Turns in one plane each, and the order they were made in; the first pair answered
N (before -> after):
[ -1  -4   2  17  11  -7  -7  -6   5 -12 -23   9  21]  ->  [  8  -4   5  17   5  -9  -8 -11  -4 -11 -16   3  27]
[  1   5 -26   2   2   7   6 -10  -8 -12   3  -6  20]  ->  [-21   1 -16   6  11   5   9  -3   8  -5  -9  17  12]
[  6  12  -8 -16  -5  -1   6   5  11 -18 -11 -24 -10]  ->  [-17   2  18  -9  -3  -9  11   7  19  -3 -17   4 -13]
D (before -> after):
[-2  2 15 -3 -1 -8  1  5  2  3 -3  6 -7]  ->  [-4 11  8  0 -1 -7 -5  5 -3  3 -9  8 -3]
[-12  11  -1  10   4  -6 -15   3  -5   5 -18  16  11]  ->  [-16  -8   0  17   9   2  -6  -4   2   6  -3  19  14]
[-7  0  2  6 -4  0 -1 -3 -4  6 -1 10  8]  ->  [-6 -7  8  6 -5  0  4 -3 -3  4  4 10  5]
S (before -> after):
[ 14  -7  10  -2  -1   0   2  -5 -14  15   6  -2   8]  ->  [ 15  -4  10  -1  -1  -1   1  -6 -15  14   4  -3  11]
[-12  19  -9   6   1 -11  -6  -7 -14   9   9   5  16]  ->  [-13  15 -14   7   2  -7  -4  -7 -13  11  14   4  15]
[  8   9  -1  -1   1  -7  -6   2  -3  -5 -12  -4   1]  ->  [  7   7 -11   4   5   1  -5   0  -1  -6  -8  -6   5]
[-18  -6  10  20   7  -6  -3 -11   2  -1 -15  17  10]  ->  [-18 -10   4  21   8   0  -1 -12   3   1 -10  14   9]
P (before -> after):
[  3 -10 -16  18  18   8  -4  -8   7 -12   2   3   3]  ->  [ 16 -11   2  -6   9   7   7   3  10 -12  14 -10 -18]
[ 20  -6   9   6  11  15  -4 -15  13 -19 -21  -9   2]  ->  [ 24  -1  13  -4   5  13  -4 -11  10 -18 -19 -14  -7]
[ -4 -13   6   7  -7  -5   2 -11   4  -2   2   2   3]  ->  [  3  -1   8  -5 -15  -8  -2  -4  -3  -1   3  -5  -7]
Pairs:
Each pair is 2 to 3 turns apart.
[  4  11  12  -7  -6 -13  -9   3  -9   3 -10   1  -1]  ->  [ -7   8   0   0   6  -6  -8   5   3  -1 -20  11  -3]
N S N
[ 2 -3 -7 -5 -4  4  4 -1 -2 -6 13 -4  4]  ->  [-8 -7  4 -3 -4  1  6  2  1  1  9  8  3]
N N
[-10 -20   5  -8   3   1   7  -3   7  21  15   3  -1]  ->  [  7 -12   3 -17  -5   0   5  -1   0  15  18 -12  -6]
N S
[ -4  -3  -1   3 -10  -5  -9   1  -3  12  -3  11  15]  ->  [ -3  -8 -21   3   0   8  -3   1   9   0   0   3   7]
N D N
[-11  -3   2   5   5  -4  -3   0   2   4  -9  11   4]  ->  [  5  -3  -5 -10   5   3   3   4   6  -8  -1  -8  -9]
P N N
[ 12  12 -12  -3   3   4  -5   6  -6  -9  -7 -14  -2]  ->  [-11 -13   2  13  13   6   7  -1   7  -1  -2  10   5]
P N S
[-11 -10 -13   2  -6  20  19   5  11  11  10  14  -3]  ->  [-14  10 -25   6  -8  17   6   6   1  12  -4  17   4]
P D P
[ 19 -13  19   5  -5 -11   4  -4   8 -15 -12  -7   6]  ->  [ 18 -11   1   7   3  -1   4  -4  15 -25 -13 -10   3]
N S
[  2  12   7 -13  -7  -3   0   8   0   8  -5  -1 -21]  ->  [  5  15 -17   8  -2   2 -11  -7 -10   2  -7  -6   7]
P N N
[-13  -5   0  17  11   1   9  -7  17  -3 -10  13  15]  ->  [ 15  20  10 -15 -10 -11   0   8  -1  -3  -8 -12  -6]
P N D
[  7  29 -10  -5  -5  -6 -15   8 -14   2 -10  -6  -2]  ->  [-22   8 -18  12   9   9  -5   3  -3  15   1  17   2]
N D S
[-14  10 -18  -4   4  -1  -4 -10   5   2  -5   0   6]  ->  [ -2  12  -2 -20  -4  -7   1  -2   6   1   0  -9  -9]
P P S
[ -4   1 -15 -13  -1  10   4   3   2   2  12  -5 -17]  ->  [-17  -7 -17   4   6  11   3  -6   1   7   8  10  -1]
S P D
[ -4  -9 -11   4   8  10   7  -2  10 -11   0   1  -3]  ->  [ -8  -7  13  -6  -1   0   7   6   6   2   1   8 -12]
P N
[ -9   5  -9  16   5  -3  -3 -10  11   4 -18  24  10]  ->  [ 18  -2 -23   8   1   6   2 -17   3 -11   6  -9  11]
N D N
[ 17   8  14 -16  -6  -6   3   0  -3   7   8 -14  -1]  ->  [ 10  10  -1   9   4  -7  -7 -11  -4   4  -9  -3  25]
S P
[ -5 -17  -5   2   9   7  16  -9   8  -2  16  -2  -6]  ->  [ -3   5  12 -12  -7  -8   7   1 -10  16  14   0 -14]
P N N
[-15   7 -21  12   6   8   5   2  -3  -2 -18  17  -1]  ->  [ -5   5  13 -12 -13  -4  12  11 -10  11   0  11 -19]
P P N
[  2  -1  -1  14   4  -8  -5 -10  -1  -6  -9   4  16]  ->  [ 10   4   6  -5   0  -7  -1   3   8 -13 -11  -5  -8]
P D N
[  2 -12   3   4  14  -3   7  -5   2   1  17   0  -3]  ->  [ 11  11   6  -7   6 -12  -4   3  -4  -2  -2  -5 -12]
D D
[-10   3  11  13  -2   0  10 -15  -7   5 -12   4  12]  ->  [ -7   4  -8   8   6  11  14  -7   7 -11 -17  -3  -3]
D N N
[-10  -8   9  -9   0  -1  14   2   3  24  26  13  -4]  ->  [ 12   5   3 -20  -9  -5   7   2  -7  13  28  -9  -7]
N S
[-4 -5 -1 -5 -8  2 10 -5 -2  7 17  5  2]  ->  [-13   4 -11  -3  -1   4   7   3   5   6   3  14  -4]
N P N
[-25   8  16   2  -2 -11  -5   8  -1  21  -8  26  -4]  ->  [  8  14 -13   8  -8  -6 -15 -12 -25   6   6  -9  25]
S N S
[ -5  -2  10   2  -5 -10   0   0  -5   4  -6   4   9]  ->  [ -8  -7  -2   1   4   0   8   5  11 -10  -7   1  -1]
N N P
[ -5  13  15 -13  -8 -17 -12  11   6   4   1  -9   1]  ->  [ -9  15   8 -14  -2 -12 -12  16  14  -2  -5  -9  -5]
N N
[  0  12 -11  -1  -2  -1  -4  -7  -8  -2 -19   4   7]  ->  [-14  -2  -9   4   2   5   3  -9  -3   8  -7  16   6]
S N S
[  4   9 -26   3  12   9  -3   3   1 -13 -19  -7   6]  ->  [-15 -17   3  14  13   6   8  -3   6   6  -5  17  13]
D N
[  5   2   3 -11 -11   3   3   4  -9   6  16  -8  -9]  ->  [ -9   9   6 -10  -6   0   0  13  -2  10  -1   7 -15]
N N D
[ 7  6  7 -9 -7 -7 -1  8 -7  2 -2 -2 -8]  ->  [ -4   3  -9   8   4  -1  -6   0  -1  -1 -12   9   5]
N P
[ 10  15   3   0 -11 -10 -15  -7 -23   7   1  -9  15]  ->  [-20  12   9   5   3  -8  -9   5   2  12 -19  21   0]
N N
[ 10   1 -10  14  -1  -4  -4 -14 -19   0   3  -8  26]  ->  [-10  -3 -31  12  15  14   3  -3   6  -5  -1   1   5]
S N
[ -2  12  -9   0  -3  -9  -7   8  -6   8  -7  -4 -15]  ->  [ -9 -16   0  13   7  -2   7  -1   8   4   1   4  -6]
P D
[ -5  14  -6   0   0  -5  -9   1  -2  -3 -14  -3   3]  ->  [-15  -2 -14   6   6   6   0  -3   1   3   4   1   3]
D S
[  0  17 -15   8   6  -1 -10   3   2  -5 -27   6   1]  ->  [  7  -5  23 -12  -7  -6   8  12  11   1  -5   1 -21]
P P N
[ 21   1  -9 -13   3   8   1   6   7 -22   9 -14 -11]  ->  [ 10   2 -24   7  12  10  -8  -3   5 -23  -3  -3  10]
D P
[ -4   4  18   2   2 -21  -4  -1   9  -1 -27  11  14]  ->  [ -6 -13   2  15  12  -9   1 -10  14  -6 -16   9  23]
S D
[-10  -4  20   3   6 -11   1   3  16  -6 -22  11  -4]  ->  [-11   3  -1  11  11  -7  -6  -2  13  -9 -29  10   6]
D S
[ -1  11 -20   9   7   4 -16  -4  -5 -10 -19  -6   7]  ->  [-15 -16  -5  20  11   6  -5 -11   3   2  -1   9  15]
D N
[  3 -10  13  28  -4 -22 -12 -22   0   0 -12   6  31]  ->  [  3 -26  14  27   0 -14   1 -25   9  -3   0   4  29]
D S
[ -3   1  14 -10  -8  -7   0   6  -2   6 -11   3  -8]  ->  [ 10   7   1  -7  -8  -6  -6   0 -10  -2 -11 -10   2]
N S
[-1 -9  0  7  4  2  5 -2  9 -3 -2  2 -2]  ->  [-3  5  4  1 -3 -5 -4  4  1  5 -6  4 -7]
P D N
[-14 -10 -10   3  18   8   3  -6   4  -2   2  17   7]  ->  [ -6 -14  16 -11  10  -1   8   1  10  -5   1  14  -6]
D S
[-10  -6 -33   3  23  17  12 -10   9  -6   5  11  -1]  ->  [ -6 -27  16  -6  10   1  24 -12   7   8  22  14  -3]
D N
[  1  -8 -15  -6  -3   9   4  -4   0   5  26 -11  -9]  ->  [  9   1   6 -19 -11  -5   1   4  -3   2  14 -13 -18]
D S
[  7   4   0   8  -1  -5 -11  -5   1 -15 -18  11   0]  ->  [ -3  -6   4  14   0  -3  -8 -10   0  -6 -10  18   6]
S N
[  2   1   8  11   8  -5  -3  -1  18  -2 -19  12  21]  ->  [ 23  -6  19  -8  -4  -6   8   1  16  -6   1 -11   8]
P N
[ -4  12  -8  -3  11  -4 -13   9   6 -18 -35   2  -2]  ->  [ 16   0   3   2  -6 -10 -13 -14 -24  -3  -1 -16  27]
S N N
[  7  11  22  -7 -10 -13  -6   1 -14   0  -2  -6   3]  ->  [ -5   3   2  12  -2  -2  -7 -12 -17   6   6   2  22]
D D
[  4 -16   9  -7  -1   3  11  -3   4   1  19  -6  -3]  ->  [ 11   2   1 -16  -2   1   3   6   7  -8   4 -13 -15]
N D
[ 10 -16   2  -6   8   8   8  -5   4  -2  22 -12  -5]  ->  [ 12   4  11 -15   8  -3   1  10  10  -9  -6  -9 -19]
N D S
[-7 -1 -5 -5 -2 12 -3  5 14 -3  7 -3 -4]  ->  [ -5  -2  11  -8 -10   5  -3   4   7   4  12   0  -3]
S N
[ 20  10 -24 -13  -2   1  -6  -4   0 -18  -1 -18  -1]  ->  [ 11 -10 -29  -2   5   9   2 -12   3 -15  13 -14   6]
D D
[ -1   4  -7 -14   3   4   4   9   6  -3   0 -13 -18]  ->  [-20  -7   6   6   7  -1   2   1   6   8  -6  13   0]
N P P
[ -3   4  30  -8 -10  -9  -2   4  -9   7  -7  12  -8]  ->  [ 20  15  -1  -9 -10  -1  -8  -4 -19 -12  -4 -15   1]
N S
[-14 -12  -5  -1   5   8   2  -7  -1   7  17   3  -4]  ->  [ -3  -3  19 -15  -4  -6   0   2   0   2   3  -1 -15]
D S
[  4  -9 -18   5   8  11   9  -6   5 -10  11 -13   4]  ->  [-11   3   2  -8   6   1   7  13  14  -2  -8   5 -20]
P N D
[  8  -5 -16  -3   5  13   6   6   7  -6  25  -9 -12]  ->  [ -7  -4  16  -7   2  -1   7  15  12   7  10  14 -19]
N S
[  4  -4 -10 -11  -8   9   5  -1  -2   4  22 -12  -6]  ->  [-19   7 -12  -4  -1   7  -2   7   4  11   1  10 -10]
P N S
[-3 -7 -9  7  5 12  6 -7  7 -4 14  2  3]  ->  [ -3  11 -19   7   3   9  -7  -4  -2  -3   2   4   6]
P D P
[-22  -6   1   9   3  -8  -5   6   2 -11 -19   7 -10]  ->  [-20   6  -7   4  -2  -7 -11   9  -6  -7 -18   4 -12]
P P D
[  3   2 -32  16  11   9  -4 -11   3 -10  -2  -5  15]  ->  [ 22  -3  -1 -13   0   3  10   2  12 -18   7 -21 -13]
P D
[  5 -12   4 -27  -7   3  18   8 -17  -4  28 -15  -7]  ->  [ 14  15   1 -29 -10  -9   1  13 -27  -7   4 -16  -4]
D S
[-12  -4 -19  -9   7  20   9   2  10   5  12  -1 -12]  ->  [ -1   8  11 -23 -12  -2   2   8  -6  16   9  -3 -15]
S N D
[ 16  18  -4  -6 -10 -10 -10  -2 -20  -3  -4 -14   9]  ->  [ -1  -4 -18  16  13   4   0 -10   2 -15  -9  -1  19]
P N
